(in the rows, 100 means zero)
One turn moves each row of this set onto another row. After a few examples, where does it send each row asked below?
Z_472: [143 102 96 89 106 103 95 92 95 95 94 78 116 84 89 91]
Z_48: [99 91 110 88 86 113 95 109 89 90 130 93 104 91 68 86]
Z_709: [143 103 96 89 106 102 95 92 95 95 95 79 116 85 88 92]
Z_946: [85 128 114 96 105 111 101 91 99 92 104 82 107 97 97 73]
Z_541: [85 132 115 97 108 108 100 89 98 90 105 81 111 95 95 77]
Z_846: [101 102 108 89 91 111 98 112 89 89 132 91 112 97 59 90]
Z_628: [84 126 115 96 104 111 100 90 99 91 104 83 106 94 99 72]
Z_291: [115 108 103 106 114 109 118 103 88 105 114 92 135 97 112 78]
Z_633: [108 94 97 113 106 121 119 104 96 71 109 100 117 98 65 94]
Z_19: [111 101 110 107 114 101 112 94 85 101 112 91 135 83 119 87]
Z_153: [115 102 104 106 111 111 117 102 88 106 114 93 131 95 118 76]
Z_378: [97 90 115 89 88 104 91 102 86 86 129 91 107 82 69 94]
Z_408: [143 102 95 89 105 105 96 93 97 96 94 80 115 87 89 89]
Z_782: [107 87 97 112 102 124 118 104 96 72 108 102 111 99 70 90]
Z_865: [100 97 108 88 88 114 97 111 90 90 131 93 107 96 63 86]
Z_81: [98 88 113 88 86 109 92 105 88 88 129 92 104 85 70 90]
Z_951: [143 104 95 89 106 103 96 93 96 95 95 80 117 86 87 90]
Z_805: [98 101 113 89 94 103 95 104 85 84 131 89 116 88 60 99]
Z_356: [103 79 105 113 101 114 111 92 93 67 106 100 111 82 76 99]
Z_279: [84 125 117 96 104 109 98 88 98 91 104 82 106 91 100 74]
Z_69: [143 102 95 89 105 104 95 93 96 96 94 80 115 85 89 89]
Z_532: [112 98 109 107 111 105 113 96 86 103 112 92 131 85 121 82]
Z_250: [113 111 106 107 118 101 116 98 85 101 114 89 141 91 110 87]
Z_308: [97 95 115 90 92 102 93 102 85 84 130 89 112 83 65 99]
Z_144: [106 80 99 112 98 124 116 101 97 72 106 102 107 93 75 89]
Z_46: [144 104 94 89 105 105 96 93 96 95 95 79 115 87 87 89]
Z_771: [84 130 116 97 108 106 99 87 97 89 105 80 111 91 96 79]
Z_802: [105 92 102 114 108 112 115 95 91 66 109 97 120 88 66 105]
Z_701: [100 104 109 89 94 106 97 109 87 86 132 89 115 93 58 95]
Z_616: [103 85 105 114 105 111 112 92 91 66 107 98 118 83 72 105]
Z_766: [85 131 114 96 107 110 101 91 99 91 105 82 109 96 95 74]
Z_531: [83 128 118 97 106 106 98 86 97 88 104 81 109 90 98 78]
Z_174: [144 104 95 89 107 104 96 93 96 96 95 79 116 87 87 90]
Z_543: [112 107 109 107 117 99 114 95 84 100 113 89 140 86 114 88]
Z_306: [105 77 102 113 99 120 112 96 95 69 106 102 107 87 78 93]
Z_314: [114 112 104 107 117 106 119 101 87 103 115 91 140 96 110 83]
Z_695: [113 99 106 106 110 108 114 99 87 104 112 93 129 90 121 78]
Z_931: [83 126 117 97 105 107 98 87 98 90 104 82 107 90 100 76]
Z_436: [107 95 99 113 108 116 118 100 93 67 110 98 120 95 64 101]
Z_232: [143 102 95 88 105 104 95 93 96 95 94 79 115 85 89 90]

Z_782 goes to Z_802
Z_279 goes to Z_766
Now these:
Z_48 goes to Z_701
Z_19 goes to Z_153

One turn moves each row of this set onto another row. After a few examples, where does it send each row asked below?
Z_105: [83 94 99 104 89 97 114 98 117 93 85 83 77 119 121 90 83 81 103 121]
Z_752: [82 111 89 124 87 99 93 87 102 77 76 86 84 136 107 109 84 82 108 109]
Z_852: [89 99 73 115 94 96 97 115 110 105 80 73 93 126 103 81 111 90 114 120]
Z_241: [85 115 94 99 90 98 110 138 77 102 85 111 107 115 86 113 96 97 125 121]
Z_768: [91 117 91 123 83 105 95 86 105 82 87 81 85 139 104 112 91 76 110 113]
Z_664: [86 113 65 113 87 111 98 110 101 109 94 72 92 127 116 93 106 93 121 126]
Z_862: [85 113 94 95 88 101 114 141 81 99 91 116 105 117 92 107 99 96 122 118]
Z_272: [91 121 77 124 88 114 102 86 101 87 82 79 83 137 104 105 96 83 120 117]
Z_836: [94 92 116 88 83 112 112 119 92 114 92 101 95 113 82 110 101 82 125 120]
Z_740: [110 98 71 104 96 103 100 104 97 92 89 76 95 123 94 101 100 78 85 109]
Z_974: [88 96 86 98 98 106 114 104 112 97 85 81 73 114 117 85 80 85 96 115]
Z_854: [91 102 99 96 84 110 100 107 82 98 101 115 96 113 70 124 94 95 113 122]
Z_354: [91 95 118 94 88 118 109 116 93 113 89 105 96 108 77 110 91 84 124 120]
Z_278: [104 104 79 101 97 100 96 108 90 94 92 78 105 120 109 102 91 68 86 114]
Z_85: [92 106 74 120 85 99 98 95 107 80 71 85 80 140 95 102 93 89 111 104]
Z_910: [71 106 118 110 86 111 118 123 90 101 80 101 92 107 84 121 88 104 122 115]
Z_578: [87 99 102 98 90 98 119 117 91 105 92 115 84 128 91 127 104 93 134 118]
Z_748: [80 114 67 108 77 113 108 115 100 91 89 76 86 115 117 95 77 105 101 118]
Z_549: [97 100 113 92 85 116 111 121 93 119 93 105 99 110 81 112 87 85 121 124]
Z_963: [82 99 101 99 84 104 117 117 94 103 99 117 82 129 94 126 106 98 130 115]
Z_694: [89 104 96 89 83 101 106 139 77 104 88 105 108 115 85 108 101 92 124 118]
Z_377: [96 103 119 96 85 123 111 120 95 115 92 107 99 115 83 110 92 81 122 117]
Z_562: [72 109 119 111 88 115 120 126 88 93 82 103 95 108 87 118 92 100 114 110]
Z_994: [82 104 95 93 93 97 111 138 79 100 86 111 103 114 87 110 102 96 127 118]
Z_708: [88 111 80 121 101 107 93 87 102 86 76 83 79 136 102 104 92 79 111 107]
Z_429: [93 107 88 101 92 113 129 103 108 92 87 74 80 113 118 90 86 82 99 120]
Z_357: [71 103 115 104 88 112 113 127 86 94 77 103 96 105 81 117 88 101 120 110]
Z_877: [79 94 109 98 83 98 118 113 92 97 89 110 80 124 87 121 108 96 134 117]
Z_894: [90 108 97 96 76 106 100 112 76 91 96 113 100 115 70 122 93 96 111 119]
Z_218: [74 114 73 113 73 100 96 121 100 88 94 78 92 121 120 101 81 103 99 117]
Z_969: [108 118 77 107 95 119 109 99 90 90 88 73 96 123 104 106 90 70 94 111]
Z_63: [85 100 71 112 78 109 93 118 104 93 79 73 91 116 100 95 80 105 91 106]
Z_800: [103 109 77 102 107 107 101 101 93 89 85 80 92 119 103 98 87 71 85 109]
Z_882: [87 100 82 112 95 96 90 109 107 111 89 76 97 129 117 88 107 77 119 126]
Z_736: [96 93 90 104 87 103 115 98 121 93 81 81 76 117 101 82 86 86 98 118]
Z_860: [85 107 69 114 99 104 84 108 103 110 86 78 90 130 110 87 102 87 118 120]
Z_971: [77 108 73 113 77 102 85 113 95 90 89 80 97 117 112 102 74 100 91 114]
Z_735: [106 113 90 105 91 109 103 107 95 89 94 73 103 119 107 104 87 66 86 114]
Z_653: [73 106 68 111 88 107 91 112 102 96 87 79 83 115 112 93 78 106 96 114]
Z_160: [90 110 101 101 84 106 108 106 82 96 101 115 94 113 73 128 90 98 110 124]
Z_656: [89 113 101 105 82 113 102 106 83 98 105 117 98 116 73 122 96 97 110 124]
Z_498: [82 95 99 96 87 98 113 114 90 98 93 119 82 126 86 124 103 97 133 117]
Z_416: [89 110 76 114 85 98 90 109 105 106 100 77 95 135 116 96 108 83 121 127]
Z_601: [71 105 116 105 78 108 113 118 86 88 80 103 91 107 78 117 90 104 117 114]
Z_139: [85 103 99 103 85 102 121 112 114 91 88 76 82 116 124 90 82 81 100 119]

Z_877 goes to Z_601
Z_664 goes to Z_429
Now these:
Z_578 goes to Z_910
Z_800 goes to Z_860
Z_416 goes to Z_139
Z_963 goes to Z_562
Z_752 goes to Z_971
Z_498 goes to Z_357
Z_63 goes to Z_740

One turn moves each row of this set onto another row. After a few examples, where does it send each row asked below?
Z_448: [95 93 118 95 86 102 101 104 104 120 107 115 130 70 100 92 113 100 99 98 95 84 106 91 97 113]
Z_979: [110 91 105 85 97 110 109 90 104 124 107 114 122 74 100 105 121 90 95 89 89 90 101 90 103 102]
Z_761: [89 103 98 100 94 96 94 86 120 116 123 114 117 75 90 92 132 97 115 96 114 107 108 98 102 109]
Z_850: [92 105 100 94 83 99 98 72 129 115 131 104 106 79 97 96 111 101 115 98 100 107 100 92 111 113]
Z_707: [101 104 97 90 123 113 110 68 99 103 96 101 111 89 93 113 111 94 88 87 80 95 105 95 109 87]
Z_236: [94 110 78 116 99 108 77 94 104 88 94 95 110 103 93 85 110 113 99 118 99 115 97 95 90 97]
Z_552: [98 121 111 109 114 103 96 76 107 84 87 89 99 104 85 106 94 110 101 118 73 104 111 103 103 90]
Z_637: [110 99 93 98 104 121 90 99 93 99 97 99 110 113 98 102 98 111 104 113 96 99 73 102 92 95]
Z_670: [86 103 104 106 109 100 85 99 90 93 106 112 119 80 87 88 124 102 125 89 118 92 114 113 101 94]
Z_56: [107 97 118 110 120 100 92 93 86 104 109 96 83 82 83 104 99 93 117 91 117 78 114 107 88 111]
Z_890: [109 105 111 100 107 108 82 102 86 80 87 102 99 94 94 92 93 108 128 112 98 81 97 110 100 91]
Z_940: [98 131 97 114 106 101 97 74 110 105 113 80 107 93 92 109 105 94 107 93 88 93 123 92 130 101]
Z_829: [101 108 96 124 119 95 82 100 96 92 92 89 102 98 79 83 103 99 112 115 109 104 100 107 81 101]
Z_118: [109 89 115 100 97 104 87 76 108 114 115 119 96 69 108 109 99 98 87 89 82 113 112 98 105 111]
Z_132: [112 100 107 105 91 119 90 96 97 81 92 91 85 100 94 104 83 110 110 118 83 88 97 93 98 103]
Z_197: [118 92 126 99 100 103 90 86 99 116 114 117 84 67 102 114 102 96 105 91 95 89 118 98 102 115]
Z_41: [114 114 84 104 107 109 89 86 97 101 96 78 113 111 99 97 99 96 109 106 86 103 89 101 112 83]
Z_119: [97 124 112 131 97 105 82 96 104 88 98 96 102 108 89 102 91 121 107 122 87 105 108 100 96 108]
Z_276: [93 113 118 106 102 96 73 87 111 126 120 113 96 79 104 104 109 94 93 110 111 77 110 86 93 119]
Z_967: [94 127 115 110 100 94 85 78 121 120 120 107 97 77 96 110 116 97 98 106 99 89 127 87 111 117]

Z_940 goes to Z_56
Z_829 goes to Z_552
Z_276 goes to Z_118
Now these:
Z_967 goes to Z_197
Z_637 goes to Z_236

